In the rows, zero is written as 128.
Each named move below is a turn or a mirror, shown by a few rows before and after it. Which moves, in which order, take the first row of each later pair to the second? The first pair is answered.
bobe (before -> after):
[139 110 135 101 142 164 155  91 147 134  97 173]  ->  [135 120 160 150 166 169 121 117 109 130  81 103]
[ 98 114 137 169 140  82 118 125 119 118 123  90]  ->  [101 104 115 124 114  76 142 102 154 122 141 154]
[ 84 149 145 108  89 150 171 136 137 102 121 126]  ->  [ 83 151 155 124  98 149 159 145 124 101 116 102]
Zigi (before -> after):
[111  98 127 140 136 137  92 133 105 126 178 142]  ->  [110  99 131 141 144 145  89 132 101 127 172 129]
[193 141 147 132 152  60 130 132 107 174 128  70]  ->  [195 130 158 111 171  96 149 104 109 177 112  68]
[117 144  87 161  85  23 101 171 149 134 148 175]  ->  [123 149 121 204 137  45  76 181 108 137 109  85]
[157 130 124  85 160 100 131 113 140 163 119 127]  ->  [158 132 116  88 150  90 130 118 145 160 123 133]
lefar (before -> after):
[104 131 148 170 137 152 127 149 105 121 109  88]  ->  [108 134 140 178 138 122 114 161 104 125 117  87]
[ 93 129 108 171 100 167  93 159 143 109 166 117]  ->  [ 93 127 107 172 100 167  93 160 145 109 164 117]
[159 126 114 144 188  68  96 137  95 155 122  83]  ->  [136 124 156 124 196 179 143  88  94 135 103  83]
sop (before -> after):
[149 102 110  99 147 123 129 121 140 139 120 134]  ->  [118 116 121 108 111 160 142 123 139 117 136 146]
[118 153 123 166 121  94 104 201 114 121 127 100]  ->  [170 125 106 100 176  75 125 148 146 157 102 121]
[122 160 107 219 105  98  90 170 115 109 156  84]  ->  [193 124  78 141 181  61 102 108 149 159 121 105]
[117 119 151 140 140 219 158 128 140 118 119  36]  ->  [131 116 147 150 161 186 137 138 128 127 112  14]
Salo (before -> after):
[132 117 107  77 171  92 181 104 145 150 149 136]  ->  [118 124 113  75 161 115 196  98 143 139 151 144]
[103 133 139 177  88 180 123 132 102 128 133  90]  ->  [120 132 135 186 107 149 103 140  93 137 125  74]
[115 131 112 136  94 151 142 129 138  81 131 154]  ->  [115 133 127 146 114 173 140 128 123  78 123 128]
[ 80 168 162 192  78 186 105 176 102  95 148  90]  ->  [ 99 161 159 203 104 151  85 185  91 111 136  63]
Now pairs of rows:
Each pair is 2 to 3 moves apart.
[117 169 137 173 136  84 101 158 117 142 142 127]  ->  [100 157 166 131 141 185 151 100 124 130 126 146]	bobe then lefar then Salo
[127 109 132 110 156 161 142 118 123 149 121 108]  ->  [105 120 117 113 101 146 146 138 136 137 152 151]	sop then Zigi then Zigi
[ 91 169 165 217 125 190  97 158  99 112  97  33]  ->  [113 153 174 180 164 219 119 114 104 128  70  34]	lefar then Zigi
[147 159 176 156 174 176 121 152 129 143  97  50]  ->  [ 95 176 158 144  63 186 148 172 158 110 157 145]	bobe then sop
[147 103 133  49 165 170 181  40 165 140 118 162]  ->  [ 61 156 172 150  74 221 158 120 115  75 155 121]	sop then bobe
[132 100 150  88 143 178 155  86 153 138 112 171]  ->  [153  96 112  97 136  76 121 121 164 153 131 190]	bobe then lefar then bobe
[138 144  88 147 137  72 144 169  89 162 129  99]  ->  [130 147  82 144 119  69 144 179  97 159 139 117]	Salo then bobe
[120 135 117 101 113  87 103 119 100 148 145 166]  ->  [121 131 117  89 118  95 111 110 107 148 145 171]	Zigi then bobe then sop
[103 112 101  90 184  59 128  70 135  93 148 124]  ->  [ 93 129 102 124 167  34 111 103 119  85 159 111]	Salo then Zigi then Zigi
[141 131  98 157 100 128 128 178  93 104 132  58]  ->  [136 125  78 111  59 128 160 160 131 100 160 133]	lefar then bobe then Zigi
[115 125 142 158 123  87 119 168 102 128 143  99]  ->  [132  97 141  82 145 132 169 100 138 139 131 150]	sop then Salo then lefar
[ 94 160  93 184 119  83  87 134 147 109 190 119]  ->  [ 95 156 104 194 129  93  85 138 138 109 186  98]	Salo then Zigi then Salo
[122 135 136 149 170 162 123 101 111 123 112  82]  ->  [ 97 151 102 166  99 103 110 149 124 112 162 130]	bobe then sop then lefar
[137 116 162 146 169 151 103  80  92 138  83  93]  ->  [164 107 117 109 160  75 101  83 125 161 101 149]	lefar then sop then lefar
[ 81 165 174 158  89 225 146 135 102  75 134 112]  ->  [114 136 126  76  82 181 180  91 166 102 151 209]	Salo then bobe
[167 116 145  87 201 170 138  74 121 164  67  98]  ->  [ 92 164 168 188 113 179 104 159  76 113 109  64]	bobe then sop then sop
[ 87 155 168 243 103 178  75 183  64  93 130  40]  ->  [101 112 120  77  55 219 187  74 174 104 160 234]	Salo then lefar then bobe
[175 104 143 128 105  85 130 122  97 120 130  92]  ->  [160 111 157 146  94 114 137 123  88 106 132  82]	bobe then sop then bobe
[123 120 152 151 143 137 114 138 114 124 108  89]  ->  [124 124 130 154 119  91 103 161 127 126 129 112]	bobe then sop then sop
[116 127 141 149 123 168  73 130  93 164  95  68]  ->  [132 120 108 147 115 100  52 147 111 181 108  88]	lefar then Salo
[115 143 115 207 151 126 111 179 125  97  79  89]  ->  [135 135 102 192 173 102 107 171 128 117  72  90]	Zigi then lefar
[177 119  81 150 134  70  88 138 120 176 117  85]  ->  [181 114  73 138 132  65  95 131 132 179 121 101]	bobe then Zigi
[126 125  64 169 130  74  94 176 111  98 147 122]  ->  [114 131  68 168 111  83 101 179 113  89 159 134]	Salo then bobe
[172  97 128 109 167 104  93 110 111 144 104 108]  ->  [140 102 150  91 136 185 135  85 122 119 110 138]	sop then bobe then Zigi
[149 111 122 132  98  67 129 153 132 142 133 143]  ->  [158 110 153 146 149 110 124 135 106 148 100  85]	Zigi then Zigi
[146 121 113 153 159  58  82 159 116 149 120  85]  ->  [145 108 149 106 191 169 139  88 121 144  88  90]	Zigi then sop then bobe
[ 98 118 150 151 116 197 169 101 110 128 117 114]  ->  [142 103  86 121 122  70 146 111 146 166 135 166]	bobe then lefar then sop
[145  94  83 131 102  77 154 127 135 109 161 143]  ->  [169  82 104 116 160 113 165  90 126 126 126 107]	Zigi then Zigi then sop
[170 109 100 145 219  93  79 137 123 176  80 115]  ->  [114 110 125  96 158 226 156  82 152 136 100 186]	Zigi then sop
[142 110 110 102 175 144 129  92 115 181 101 106]  ->  [125 109  93  82 132 147 153  90 141 170 127 165]	Zigi then Zigi then lefar
[ 52 139 163 113  75 192 180 198 104  93 128 147]  ->  [ 64 149 158 156  98 129 132 243  77 106 124  94]	lefar then Salo then Zigi
[127 143 103 160  93  49 111 178 106 132 164 130]  ->  [141 117  91  92  97  73 157 120 147 139 165 190]	Zigi then bobe
[ 82 148 182 183  95 207 133 151  84  87 114  88]  ->  [168 120 115 163 158  26  77 169  99 151  99  82]	sop then Salo
[ 96 151 142 151 102 143 113 165  94 108 134 131]  ->  [115 143 111 120  94  99 120 157 125 125 147 179]	Zigi then bobe then lefar
[149 121 105  81 129 125 155  96 160 140 129 182]  ->  [151 134 136 156 174 117 105 134 106 141  97  72]	Salo then bobe then Salo
[138 104 127  76 148 147 162  77 153 151 121 170]  ->  [153 115 136 143 193  96 105 123 108 161 103  86]	bobe then Salo
[162  97 135  68 184 191 151  47 126 142  92 149]  ->  [117 116 138  79 109 226 166  65 131 108 129 190]	bobe then sop then Zigi
[172  94 144 119 211 197 112  80 112 179  41 103]  ->  [112 142  86 187  56  69  63 207 123 143 144 181]	Zigi then sop then lefar
[131 137 142 144  84  71 105 145 132 142 148 170]  ->  [142 133 136 139  95  61 107 140 136 148 143 168]	sop then Zigi then Salo
[134 131  83 136 106  55 112 168 138 126 148 163]  ->  [171 103 110  98 195 118 137  97 137 153  90 120]	bobe then Zigi then sop
[130 141 149 166 135 110  86 137  91 120 101  56]  ->  [165 112 144 109 174 115 109  85 117 144  82  77]	sop then Zigi then bobe
[153 114 136 129 201 110 113 116 107 149  94  73]  ->  [ 83 134 164 131 117 211 156 117 111  96 128 119]	sop then sop
[135 119 135  82 153 218 169  87 146  98  96 144]  ->  [118 154 109 183 106  92  85 206 110  90 134 103]	sop then lefar
[126 117 109  73 144 134 182 131 132 142 151 158]  ->  [141 115 125  93 187 139 167 127 106 150 124 103]	bobe then lefar then sop
[145 112 133 144 160 127 122 121 112 152 113  85]  ->  [121 114 139 113 124 175 159  99 134 135 125 133]	Zigi then Salo then sop
[141 123 113  70 135 128 156 107 172 138 142 188]  ->  [144 137  97 113 120  58 118 158 159 137 155 167]	lefar then Zigi
[112 139 123 166 114 123  98 157 111 114 138 106]  ->  [122 134 118 163 122 107  94 155 114 125 138 103]	bobe then sop then Zigi
[116 112 162 109 143 192 128 120 111 122  84  93]  ->  [132 117 132 143 138  93  80 169 103 137 101  79]	sop then lefar
